Each run below is a few steps of one of 6 hidden systems, one row a step.
seq 1, F (9 x 20):
[[-75   1   8  66   1 -72  26  -5 -13  27 -20 -15  -5  14 -19 -24 -25  28
    7 -19]
 [ 45  14 -26  15  70  26 -26  53  17 -13  53  -9  22  12   6   9  21  -7
  -19 -54]
 [-55  32  37 -48  -9  19 -19 -39  29  22 -39   0 -17 -33  25  -6  33 -25
  -59  36]
 [-18 -45 -49  20  22 -62  48  -4  -2  29  -6 -47  22  46  32   2 -41  21
   31  20]
 [ 89  -4  -6 -22   0  72 -27  35   5 -21  34   9 -16 -22  44  16  -3 -12
  -11 -21]
 [-55   0  21  -9 -69  -6 -10 -75  15   3 -49  33 -18 -12  -1  -2  27 -21
   15  51]
 [ 15 -53 -40  55   8 -45  39  41 -11  -4   5 -21  35  14 -38  -9 -70  26
   39 -17]
 [ 40  47  28   1   3  63 -55  21  -3 -25  39  59 -35 -34  15  -2  28  -3
  -25 -56]
 [-86  11  13   9 -18 -50  -2 -59  23  10 -59  -4  18  22 -42  -8  38 -37
  -14  40]]
seq 2, U (9 x 20):
[[ 39  -6   6 -79  30  36  23  30 -18  17  19 -44  -8 -20  37  11 -22  26
  -23  24]
 [ 20 -12  12 -36 -40   5  -2 -64 -28  -6 -13   5 -31  40  48  14  43  -8
   35  37]
 [ 39 -52 -15 -19 -41   5  26  20  -4 -27 -20  -9  34   5 -69   9 -28 -24
   25  34]
 [ 21  13  28  -7 -29  27  -6   4 -34 -19  16  63 -39 -45  -6 -15 -38  40
   15 -21]
 [ -7  31  22  38  -7 -21 -26 -32  -9 -37 -18  20   4  37 -52  -7  46 -31
    9 -25]
 [-50  -8  -8 -16  25 -10  19  51   1  22   8   6  31 -26 -70 -16 -19  18
  -33  -1]
 [ -8  67  18  -8  53  -1  -4 -11 -20  11  39  -4 -35   8  41   5   1  39
    8 -22]
 [-12 -13   5 -18   3  -1  -4  -1   4  11 -16 -53  18  47  -5  14  78 -42
  -21  19]
 [-11 -26 -26 -55   2   8  38  12   6  27  12 -11  13 -30   2  10 -48  34
   19  55]]
seq 3, S:
[[-11 -35 -11  -4  64 -83  27 -48 -48  -8 -32 -15  25  62   1 -36  -7  29
  -11 -15]
 [ 72 -11 -25 -48  37  33  -4  63 -26 -13  39  11  22  36 -19   9  -2 -21
  -48 -37]
 [-21  25  20 -88 -38  12   5 -47 -23  20 -28  24 -37  28  31   9  14 -25
  -39  47]
 [  2 -18 -33  17 -40 -43  50  22 -18  15   5 -39   8  69 -32  30 -41 -14
   52  27]
 [ 31  29  23 -14 -43  73 -11  55  -9  -1  54  17 -36 -42 -15  25   9  11
   27  -6]
 [-52  25  40  11 -27 -22  -9 -81   7 -12 -39  -1 -13 -14 -18  -8  40   5
   44  41]
 [ -1 -33 -12  47  37 -33  26  50 -13  -7  15 -32  39 -13 -67 -15 -27  40
   35 -24]
 [ 23  48  34 -28  51  45 -43  -6 -13 -23  30  35 -24 -33  22 -13  36  23
  -30 -40]
 [-36 -25   6 -18  21 -53   6 -62  -1  -2 -62 -30  31  46 -12 -19  41 -27
  -27  27]]
seq 4, G:
[[-31  21  17 -15  -2  -3   4 -11 -16  30   3   7 -39   1  46  -6  -5  17
  -21  -3]
 [ 19 -26 -24   8   0 -15   7  -8   7  -4  -7 -33  22  46   4  15  21 -27
   21  13]
 [ -1  -6  -6 -26 -14  34   6  35  13  17  15   7  -1 -42  -1   7 -23   7
  -10  15]
 [ -4  18  11  21 -19 -18  -1 -43  -7  -5  -9   8 -29  10  29   3  -7  10
   30   3]
 [ 21 -36 -11  23  -6   7  -8  22  15 -19  -9 -13  32  -7 -35  -3  11 -21
    4  -4]
 [-25  26   2 -11  13   8  -7  -5   5   7  11  39 -14 -35   4 -13 -23  26
  -13  -6]
 [  6   5   8  31   8 -32  -3 -25  -8 -13 -21 -23  -4  37  10  -4   8 -15
   -3 -20]
 [ -7 -23 -22 -19  15  18  -4  34  14  12  15   4  29 -10 -17   1  18  -6
  -22   1]
 [-16  36   6 -18   6  -9   9 -22  -2  15   1  -2 -25   4  33   4 -29  12
   -3  12]]
seq 5, J, 9 rows:
[[ -8  40  14  21  13  10 -35 -51  19 -11  10  27 -25 -21  47   1  26  15
   28  -4]
 [-14 -42  11  41   8 -27  -5 -10  14 -19 -49 -30  38 -20 -32 -28  16 -10
  -10  -4]
 [ 12 -17 -28 -21  51  11  -1  15  -1   7  34  28  14 -29  27 -14 -29  46
   -8 -17]
 [ 19  19  16   2   8 -18 -16 -44 -11 -22 -34   5 -16  36  34 -10   3 -34
  -41 -21]
 [-30 -59 -39  -8 -17 -13  20  29  14  31 -10  -2  33  10 -10  -3  -9 -16
  -24  16]
 [ 30  43 -13 -10   7  16   9   9   7   3  29   1 -26  -2  37  22 -62   8
   12   3]
 [ -7  -7  24  34 -60   3 -15  -8  -1   1 -22  -4 -26  19  19   3  47 -37
   -9 -10]
 [-30 -13 -37   7   6   3   6  14  48  10  11   4  38 -33 -32   9 -16   8
   31  33]
 [ 26  34  37  25  10   8  -7   1 -20 -16   6 -11 -40 -32  27 -11 -28  32
    6 -32]]
seq 6, F, 9 rows:
[[ 26  26 -41  71 -34   8 -31  -3  38 -11  24  53 -18  29  52  23 -29 -37
   17 -40]
 [-34 -12  -4  57 -64  14 -23  27  63   8 -30   7  11 -30 -22   2  10 -62
  -29  -3]
 [-57  11 -36  69  14 -26   1  17  45  34  17  20   2 -32  20  -8 -54  27
   10 -23]
 [ 29  27   3  66  27   8 -43  10  39 -15  -3 -23  -3   2  45   1  21 -38
  -31 -55]
 [-65 -36 -20  -2  -4   4 -17 -10  56  36 -25   8  28 -32  27 -13  37 -21
  -43  22]
 [  8  -7 -41  28  36 -35  17 -12  27  11  -8 -15   6  -2  60  -7 -85  16
   -8  -6]
 [ 46 -24  -5  17 -29  38 -35   6  10  -7   3  13 -18  16  71   7  37 -42
  -28 -31]
 [-45 -25 -35 -10 -41  -4  -3 -32  57  13 -31  38  28 -19  -9   1 -20 -30
   -2  51]
 [ 21 -10 -14  64 -13 -28  20  30  -5   4   2  -6 -19  -3  27  -8 -85  20
    6 -38]]
seq 7, W, 9 rows:
[[ -43   48  -24  -12   33  -39   25   28  -20    5   33   30   24   52
  -100    7  -18    4    8   -8]
 [ -26   73   39   -2   26   -8   11   56  -40   22   33  -40  -36   32
   -32   10   18    5  -30  -36]
 [ -48   29    5  -13   23    2    2   10    8   37   31  -62    1   33
     1   31   85   -2   19   28]
 [  12  -11   21  -31   24   12   34   24   -9   14    5  -97    6  -30
    -2   14    2   33   31   43]
 [  41  -18   31   -8   -3   28   -8  -20  -36  -15   20  -17  -29  -14
    43    2   48   42   55    1]
 [  27  -29   12  -28   -4   11  -10  -49    0  -47  -27    6   31  -17
   -44   -7   33   -2   44   41]
 [   9  -30    7  -21    8  -19   21   -6  -53  -22   -6   43    4  -15
   -44  -30  -37   47   11  -11]
 [  24   38    3    5   16  -10  -19  -17  -34  -34   17   46   -6   54
   -28   -1   17  -11    2  -40]
 [ -46   10    8  -34    0  -12    9   17   -4   12  -13    2   19   21
   -69   -1   26  -25  -39   14]]
seq 8, W (9 x 20):
[[ 28  12  -3 -19   2 -11   8  18 -50  -8  22   7  -7  88 -27  13  27 -22
  -10 -26]
 [-30  28   9 -63 -26  15  20  26 -12  27  12 -11  -8  28 -42  25  22 -23
  -12  36]
 [-20  19  13   9 -19 -19  41  17 -27  27  20 -46 -28  20  -4  21 -17  29
   51  21]
 [ 26  13  21  24 -16  36 -13  30  -3 -13  35 -30 -13 -11 -19  22  50  -1
   50  -5]
 [-33   7  30 -21   7  14  -7 -28  12  -5  -6  -2   7 -58 -29  -9  28  30
   31  39]
 [ 16 -18   8  26  42 -34  12 -19 -30 -26  -3 -15  12  -4 -16 -23 -12  48
   36 -18]
 [ 34   2  11 -24  33  23 -30  -1 -19 -30  14  27  11   7 -19 -11  49  -7
  -19 -32]
 [-39   5   3 -55  18 -27  16 -39 -14   8 -26   6  11  20 -19 -11   6   2
  -23  31]
 [ 26 -21 -12   2   8 -24  31  33 -44   5  16 -24  -2  54  -2   6 -25  10
    4 -20]]
seq 9, G, 9 rows:
[[-17 -35 -20  24 -15 -42  25 -17 -10  18 -17   6  -8   6  35 -15 -54  25
   12   2]
 [ 55 -12 -29  26  -6  24 -26  22  23 -19  15  19   9  15  24  11  -2 -37
   -6 -31]
 [-57  10   1  -5 -29   4 -13 -17  38  20 -29  30  -3 -33   1  -8  -4 -21
  -31  23]
 [-17  -6 -29  53  14 -49  23   7   0  13   8 -13   6  26   9   0 -44  20
   24 -15]
 [ 32  15  -5  16  12  44 -34  34  29  -5  22  -2   0 -12  29  13  26 -29
  -25 -31]
 [-68   3   6 -12  -5 -19   1 -43  30  24 -34  -4   5 -21  13  -6  11  -1
  -11  45]
 [ 24 -34 -27  36  24 -29  29  26  -9   3  11 -38  14  15  18  -1 -46  25
   26 -18]
 [ 33   8   6 -14  -6  57 -42   1  24  -7  14  25 -13 -23  48   6  34 -23
  -26 -14]
 [-55 -20  -1  -4 -21 -37  14 -51  20  13 -54  -1  14  -8  -7 -13 -15  -5
    0  47]]
seq 10, U, 9 rows:
[[  0  13 -23 -15   4  19 -32 -35  67 -23 -22  22  41 -13 -23  11  14 -54
   -6  35]
 [-28 -25  21  28 -20 -39  39  17 -26  22 -31 -26 -23 -31   1 -27 -69  39
   -7  -6]
 [ 41   7 -30  28  33  18 -37   6   1 -20  56  36   5  34  31  14  42   0
   25 -50]
 [-36  11  19 -27 -12   6 -11 -16  45   4 -57 -14  16 -28 -22  -8   5 -52
  -66  33]
 [-32 -21 -26  27   3 -48  43  12 -28  35  22  -3 -10  16  21  -4 -57  59
   42  -1]
 [ 75  25   1   5  24  53 -41  24  15 -30  31  -9   0  13  28  22  41 -38
  -15 -39]
 [-76 -20   8 -24 -49 -11   4 -41  29  29 -57  13   4 -27  -4 -12  13 -22
  -27  58]
 [ 34 -10 -29  45  23 -35  38  27 -22  -6  30 -29   6  16  -5   6 -80  46
   63 -16]
 [ 45   5  27  -7  -6  68 -59  16   5 -20  14  30 -19 -20  36  -2  72 -34
  -47 -43]]
seq 11, S:
[[ 12  -3 -30   2  12  16  -7  -3  16   9  29  31  -7 -14  55   5 -28  20
   13  -6]
 [ 22 -13  13  22 -28   5 -16 -22  22 -23 -40 -12  -2  -7  15  -3   5 -39
  -15   2]
 [-27 -42 -32   9 -12  -9   9  11  11  20   3  35  16 -14   1 -12 -23  13
    1   2]
 [ 24  42   2  24   4   9 -14  -2  19 -17   2  11 -16  -8  14   5 -38 -15
  -10 -21]
 [-33 -25   5  23 -28  -4 -11   1   8  14 -18   8  -1   2   8 -10  40 -19
  -24  -8]
 [-19  10 -34   3  26  -8   6   8  36  14  14   4  21  -8  -2   8 -40   2
    4  14]
 [ 15  11  25  24 -12  10 -10  13  -5   3  -4 -23 -30  -7  40  -1  -1  -4
  -22 -26]
 [-19 -27 -26   0  -4   3 -12 -19  28   7   1  12  23   5  14   7  38 -15
   16  22]
 [  9  -4  -5   2   4  -4  16  15  15   1 -14 -22   5 -32  -1  -3 -60   7
   -8  11]]
seq 12, J (9 x 20):
[[ 43  41  -3 -43 -16 -24  38  -3 -46  -1  -4 -20 -32  93   4  30 -59 -34
  -15   6]
 [ -8 -25 -10 -28 -91  36  18  56 -14  40  19   0 -20  42 -13  37  38 -44
   -1  24]
 [-21  63  -2 -10 -35  19  17  -4  30   9  25  -6 -17 -17 -35  41 -32  -2
   70  61]
 [  9   8  61  55 -45  12   0  20 -35 -16   8 -33 -38 -26 -30   1  37  21
   52 -21]
 [-23   5   0  -1  33  20 -35 -18  22 -21  24  34  37 -30 -48  -6  76  16
   37   5]
 [-12  15  45 -16  55 -28  11 -20 -27 -21 -31 -23   8 -41 -43 -37 -24  43
  -19  -4]
 [ 18 -34 -11 -17  46 -20   0   6 -54   1  23  11   8  51  20 -16  42  26
  -12 -41]
 [ 13  11 -11 -75  25  11   1 -14  15  -5 -21  -6  24  25 -12   8   2 -45
  -51  32]
 [-19 -22   0 -31 -36 -22  49  12 -38  37  -8 -16 -27  23  18   5 -46  20
    1  27]]

Name the system that made each run.
seq 13:
[[-38  33  11   1  10 -11 -14  -3  20   1 -23  10  11   4 -37  -8  13 -32
  -49  -6]
 [-41   6 -17   6  34 -36  22  28 -13  35  19 -18   6  27  -2   0  -8  25
   -9 -12]]

G
seq 14 (2 x 20):
[[ 38 -54 -40  57  26  -5 -24  27   3  -5  27  -7  23  45  45   2  51 -14
    1 -58]
 [  1  -9 -13 -69   8  48 -19 -11  56   3 -22  23  27 -55  10  -3  -9 -30
  -55  45]]

S
seq 15 (2 x 20):
[[ 18 -10 -15 -56  14  33  -2   5  25   4  -5   7  10 -34  24   2 -28  -7
  -38  24]
 [ -3  -8   3  13 -31 -33  16 -37 -22   6 -24   7 -30  31  38  -3 -31   4
   12   3]]

J
seq 16 (2 x 20):
[[-29   4   7  22 -65   4  -1  -5   8  20  -8   3 -29   8  14  15  19 -21
   17  18]
 [ -5  -8 -22  28 -12   6   9  24  33   3  11 -10  19 -30 -28  14 -31   3
   40  19]]

W
seq 17:
[[ -5  24  49 -16 -41  19  16  -4 -50  27  24 -37 -69  13  51  22  39  30
   42  15]
 [ 16 -24  -8   1  -9   6   5 -21  16 -27   4 -39  37   1 -51  21  51  -2
   91  54]]

S
seq 18:
[[-39  20   9  14 -12  22   5  68  -8  59  43  -7 -43 -11  43   7   7  15
  -39 -32]
 [-16  40  -9  21   9   4 -12 -30  60  13   3 -56   3   9  43  35  30 -31
   30  37]]

W
seq 19:
[[  4 -57 -21 -17 -13 -16  18 -55   5  -3 -29  14  10 -22  40 -14 -40  29
   35  46]
 [ 71 -30  -8  43 -19   1  -4  11 -15 -46  -6  22   0  -4  -6  -9 -50  -3
   19 -37]]

S
seq 20, 2 rows:
[[-19  11  34 -10  28 -20  24  58 -55  29   5 -39 -24  18  -6 -17  -7  22
  -65 -45]
 [-21  38 -38 -52  34  14 -12 -19  13  25  52  28   3  54  32  32  54  -6
   12  18]]

U
seq 21:
[[-48 -21 -36  15  -7 -11 -10 -12  24   6   5  92  16 -31 -17 -22 -28  21
    2  -6]
 [ 19  37   8  57  15 -32 -11   4   1 -23 -21   1 -10  23  -4 -12 -45 -27
  -36 -56]]

F
seq 22, 2 rows:
[[-11  37  63  26 -29  29 -12  39   2   7 -11 -35 -43 -55  -3  -7  10  -4
  -35 -24]
 [-39  -9 -20  15  44 -33 -10 -51   9  -2  11   5  31  17  -5  -7  53  30
   55  14]]

G
seq 23, 2 rows:
[[ 22 -12 -14   9 -20  30 -18  12  34   1   4  -5   1   1  29  17  21 -37
   -7   4]
 [-29  -2  -2   4 -24   0   4 -23  27  11 -22   9  -5 -38  11  -4 -28   6
   11  31]]

J
seq 24, 2 rows:
[[ -3  -9 -26   4  16  -5  -8 -37  41 -16 -15  24  29 -31   0  -6 -29   2
   19  25]
 [ 18 -19  19  36   1 -19   3  10 -21  -9 -21 -17 -14  -5  15 -24 -22  11
  -25 -39]]

U
seq 25:
[[ 15   7  -7  -4 -18 -15  -9 -47 -13 -21 -10  30  -4  54  -1   8  17 -25
   20   4]
 [  2 -17  -4 -15 -26   5  20  43  -6   1  -8   3  12  -6 -55  -1 -37 -16
  -21   7]]

U
seq 26:
[[-15 -37 -20  13 -37  34 -22  22  44  23   9 -12  15  -6  16  20  66 -39
    2  16]
 [-10  -1  -7  12  -3  -2  12 -22  46   1 -19 -20   8 -64   9   0 -61  21
   33  44]]

U
seq 27:
[[ -4 -15 -59   6 -37  -8  15 -18  44  28  10 -20  16  54  39  44  -2 -39
   48  53]
 [ 50 -28   3  12 -54  44  14  49  20   0  -7 -36 -15 -53  19  15 -57 -11
    7  16]]

U
seq 28:
[[-24  11  21 -12  -3  26  -4  24 -19  21  37   8 -25 -21   2   3  39  33
   11  -3]
 [ -1  29   9  -2  31 -18   0 -35  15 -21 -15 -36  20   9 -22   7   9  -3
   27  26]]

F
seq 29, 2 rows:
[[ 25  -6 -11  31   2   2 -25 -39   3 -29   8  59  -6 -20  25 -16 -18  23
   29 -25]
 [  0  -4   1  15   3  -8 -27 -21  21 -33 -37  33  28  -8 -42 -22   1 -34
  -34 -12]]

W
seq 30 (2 x 20):
[[ 38 -24 -12  47  19  14 -24  12  11 -25  25 -16  20   2   3   7  50   1
   43 -29]
 [-16   5  22 -34  19  25 -24 -30  26 -12 -29  22  10 -64  -6 -23  12   3
  -33  20]]

J
seq 31:
[[ 18  14  62  18 -26  26 -24  -2 -12 -29 -26 -17 -25 -29 -15  -9  41 -16
  -16 -19]
 [-57 -27 -27  -7  23 -34   7 -25   5  16   2  29  34   4 -27 -15  18  27
   21  20]]

S
seq 32, 2 rows:
[[-53 -17   0 -10 -41  -1  45  84   9  54 -12 -34  -2 -27 -37  -1 -60  -8
  -56  17]
 [  8  60 -13  31  12  17 -13 -10   4  13  76  21 -47  10  70  31  -3  37
   71 -16]]

U
seq 33 (2 x 20):
[[-53  63  33  26  -5  12  -6   4  21   8  22 -14 -16 -44 -38  12  22  21
   42  16]
 [-32  12  33  43  44 -23  -3  -6   2   0  -2 -56   5 -26 -16 -12  37  37
   29 -10]]

S
seq 34 (2 x 20):
[[  3  10  -8 -42 -23  12  11  -8  -5  -3   8  31   0   7 -31  15 -22  -6
   17  31]
 [  5  12  23  20 -44  -4  11  14 -29  -5   0   3 -30  12 -25   4 -16   3
   19 -10]]

G
seq 35 (2 x 20):
[[ 15 -32 -26  -6   6 -24  22  -1  -5  15 -13  -6   0  19  47  -9 -58   5
  -22   0]
 [ 25 -23 -26  -2 -31  25 -15   8  12   9  10  29  -9  22  49  12   6 -33
  -16 -11]]

G
seq 36, 2 rows:
[[ 21  25   7   0 -59  79 -31  32  24   8  48  27 -38 -33  28  37  33 -18
   25   4]
 [-51  12  14  51 -40 -27   5 -49  42  -4 -42 -23   9 -31 -37   3  -4  -8
   59  49]]

F
seq 37:
[[ 15   3   0   2  -4 -18   4 -24   7   0 -35 -27 -11  25  45  -2 -27 -27
  -31   2]
 [-10 -57 -34   0 -22   9   2  25  10  24  10  15  16   4  16   0  13  -9
   -6   7]]

G
